M =
[[ 111.1 -163.1  -55.7   75.0  148.8  224.0]
 [ -14.3  111.6   30.5   66.4  -60.7   92.3]]
Counting starts at 0.
The entry at row 1, column 0: -14.3
The top-left entry: 111.1
The entry in row 0 and column 1: -163.1
Find the top-right entry.
Answer: 224.0
Find the entry directly below -163.1.
Answer: 111.6
The entry directly below -55.7 -> 30.5
The bottom entry of the column that holds the largest entry -> 92.3
Find the entry just right of -55.7.
Answer: 75.0

-6,-1,-13,-3,33,-1,-2,-10,-6,-2,-3,1,4
-11,-5,-1,3,-5,3,19,7,4,-4,5,5,4
3,1,1,-3,1,4,15,-7,3,-4,0,6,-4
7,2,21,2,-15,-7,-9,-11,4,3,3,-3,-5
-12,14,-4,7,22,8,-10,2,-5,-6,1,-4,7
3,1,4,-20,-7,-3,-3,-2,4,-4,1,7,-11
-28,-5,-10,1,15,-3,9,-4,-4,0,3,-4,-29
Find the bottom-left entry.
Answer: -28
The entry directly above -28: 3
Find the last entry, reading row by row.
Answer: -29
Find the entry in the top-left corner.
Answer: -6
Find the entry just left of the centre entry.
Answer: -7
Find the 2nd entry, reading row by row.
Answer: -1
The second-last entry, reading row by row is -4
The largest entry in the first row: 33
Find the bottom entry of the column that holds the largest entry.
Answer: 15
The first entry on the diagonal from the top-right corner: 4
Find the entry at the centre.
Answer: -9
Find the largest entry in the first column.
Answer: 7
The 2nd largest entry -> 22
The entry just left of 9 -> -3
Find the entry directly below the centre entry.
Answer: -10
The third largest entry is 21
The third smallest entry is -20
Find the entry directly above the centre entry.
Answer: 15
Find the fourth entry from the end, reading row by row.
Answer: 0
The entry directly above -15 is 1
The 3rd-last entry, reading row by row is 3
The 2nd entry on the diagonal from the top-right corner is 5
The 3rd entry in reading order is -13

Read these off the table that follows.
1) What is the bottom entry of the column that holds the largest entry?
2) What is the largest entry in the first column?
3) What is the smallest entry in the last row?
4) What is the entry in the top-left corner?
5) What is the top-right entry?
6) What is the fifth-last entry, reading row by row?
7) What is the entry directly below 42?
8) What is the entry just left of -37?
[[-31, -32, 23, -2],
 [28, 28, 36, -34],
 [28, 27, 36, -33],
 [28, 29, 42, -39],
 [29, 29, 43, -40],
 [0, 0, 0, 0],
 [28, 28, 36, -34],
 [-31, -32, 23, -2],
 [-29, -30, 22, -2],
 [30, 30, 44, -40],
 [-30, -31, 23, -2],
 [28, 27, 36, -33],
 [27, 27, 39, -37],
 [28, 27, 36, -34]]
1) 36
2) 30
3) -34
4) -31
5) -2
6) -37
7) 43
8) 39

a =
array([[ 16.27,  -3.65, -13.39,  17.94,  -4.67,  -1.78,   1.65,   4.22,
         -1.88,   6.76,   1.17,   9.83],
       [  8.08,   1.01,  -6.48,  19.19,  17.98,   7.01,  11.72,   3.57,
          1.31,  10.93,  -8.21,  -5.27]])
The entry just right of 1.31?
A: 10.93
The entry just left of the largest entry: -6.48
The entry just right of the smallest entry is 17.94
The entry just left of 7.01 is 17.98
The entry just right of -8.21: -5.27
The entry just left of 4.22 -> 1.65

X = (4988, 7439, 3780, 1502, 3940, 8721)
Find the entry just left of the smallest entry.
3780
Find the first entry from the right.
8721
The 4th entry is 1502
The third largest entry: 4988

B =
[[ 33  -1 -29   1  -3  11  -5  17 -27   4  -9]
 [-22 -12  34   2 -11  -7  -5 -13  20   3   4]
 [ -4   5   9   2   6 -18  -1  -3   3   2   4]
 [  4  24  -6   2  24 -26   3  18  -5   3  -3]
 [ -2 -16   0   2 -16  19  -5 -13   3   4   4]
 [ -3 -15   0   2 -18  34  -5 -20   3   4  13]
 [ -2 -12   0   2 -11  18  -5 -13   3   4   4]]
Rows and columns are numbered from 0.
The top-left entry is 33
Which number is the entry at row 2, column 1?
A: 5
The entry in row 1 and column 1 is -12
Which number is the entry in row 2 and column 0?
A: -4
The entry in the bottom-left corner is -2
The entry at row 2, column 2: 9
The entry directly below the centre entry -> 19
The entry in row 0 and column 1 -> -1
The entry directly above 13 is 4
The entry at row 1, column 0 -> -22
The entry just right of the smallest entry -> 1
Which number is the entry just right of -27?
A: 4
Which number is the smallest entry?
A: -29
The entry directly below 6 -> 24
Which number is the bottom-right entry?
A: 4
Which number is the top-right entry?
A: -9
The entry directly above the centre entry -> -18
Which number is the entry directly below -27?
A: 20
The entry just right of the centre entry -> 3
The entry directly below the smallest entry: 34
Which number is the entry at the centre?
A: -26
Which number is the bottom entry of the column that holds the smallest entry?
A: 0

[[ 27 -11 -10  -9   4]
 [ 23 -14 -14 -11   3]
 [  8   1  -1  -1 -27]
 [-16   4   6   5  33]]
The smallest entry in the last column is -27
What is the second entry on the main diagonal?
A: -14
What is the entry just right of 27?
A: -11
What is the entry directly above 5?
A: -1
The entry in the top-right corner -> 4
What is the second smallest entry?
A: -16
What is the entry in the bottom-right corner?
A: 33
What is the first entry, reading row by row?
A: 27
What is the entry directly above 8?
A: 23

A =
-0.222,0.072,-0.154,0.109,-0.138,-0.123,-0.128,-0.182,0.079,0.029
0.005,-0.214,0.083,0.143,-0.062,0.027,0.070,-0.107,-0.043,0.071
-0.008,0.014,0.117,-0.040,-0.074,0.128,0.056,-0.109,-0.028,-0.143
-0.103,-0.127,-0.027,-0.208,0.022,-0.064,-0.010,0.059,0.027,-0.229
-0.019,0.026,0.044,-0.242,-0.147,0.015,0.018,0.047,-0.172,-0.207
-0.224,0.090,-0.132,0.098,-0.070,-0.087,-0.123,-0.239,0.157,-0.012
0.008,-0.196,0.057,-0.068,0.114,0.073,0.004,-0.133,0.042,-0.144
-0.214,-0.006,-0.173,-0.012,0.018,-0.114,-0.185,-0.261,0.107,-0.086
-0.244,0.157,-0.138,-0.103,-0.072,-0.074,-0.166,-0.217,0.081,-0.164
-0.046,-0.003,0.061,0.046,-0.256,-0.011,0.081,-0.012,-0.162,0.050
-0.173,-0.190,-0.172,0.099,-0.141,-0.262,-0.071,0.008,-0.028,0.069
Counting starts at 0.
The entry directly above 0.090 is 0.026
Which number is the entry in the bottom-left corner?
A: -0.173
The bottom-right entry is 0.069
Which number is the entry in row 0 and column 0?
A: -0.222
Which number is the top entry of the column that holds the smallest entry?
A: -0.123
The entry at row 2, column 1 -> 0.014
Which number is the entry directly below -0.128?
A: 0.070
Which number is the top-right entry?
A: 0.029
The entry in row 1 and column 0: 0.005
Which number is the entry just right of -0.222?
A: 0.072
Which number is the entry in row 1 and column 2?
A: 0.083
The entry in row 2 and column 2 -> 0.117
Which number is the entry just right of the smallest entry?
A: -0.071
The entry at row 2, column 0 is -0.008
Which number is the entry just right of 0.015?
A: 0.018
Which number is the bottom entry of the column that holds the smallest entry?
A: -0.262
The entry just left of the smallest entry -> -0.141
Which number is the entry in row 1 and column 1?
A: -0.214
The entry in row 0 and column 2: -0.154
Which number is the entry just left of 0.099?
A: -0.172
Which number is the entry directly below 0.071?
A: -0.143
Which number is the entry directly above the smallest entry?
A: -0.011
The entry just right of -0.127 -> -0.027
The entry just left of 0.061: -0.003
The entry directly below -0.114 -> -0.074
The entry directly above 0.047 -> 0.059
The entry directly below -0.070: 0.114
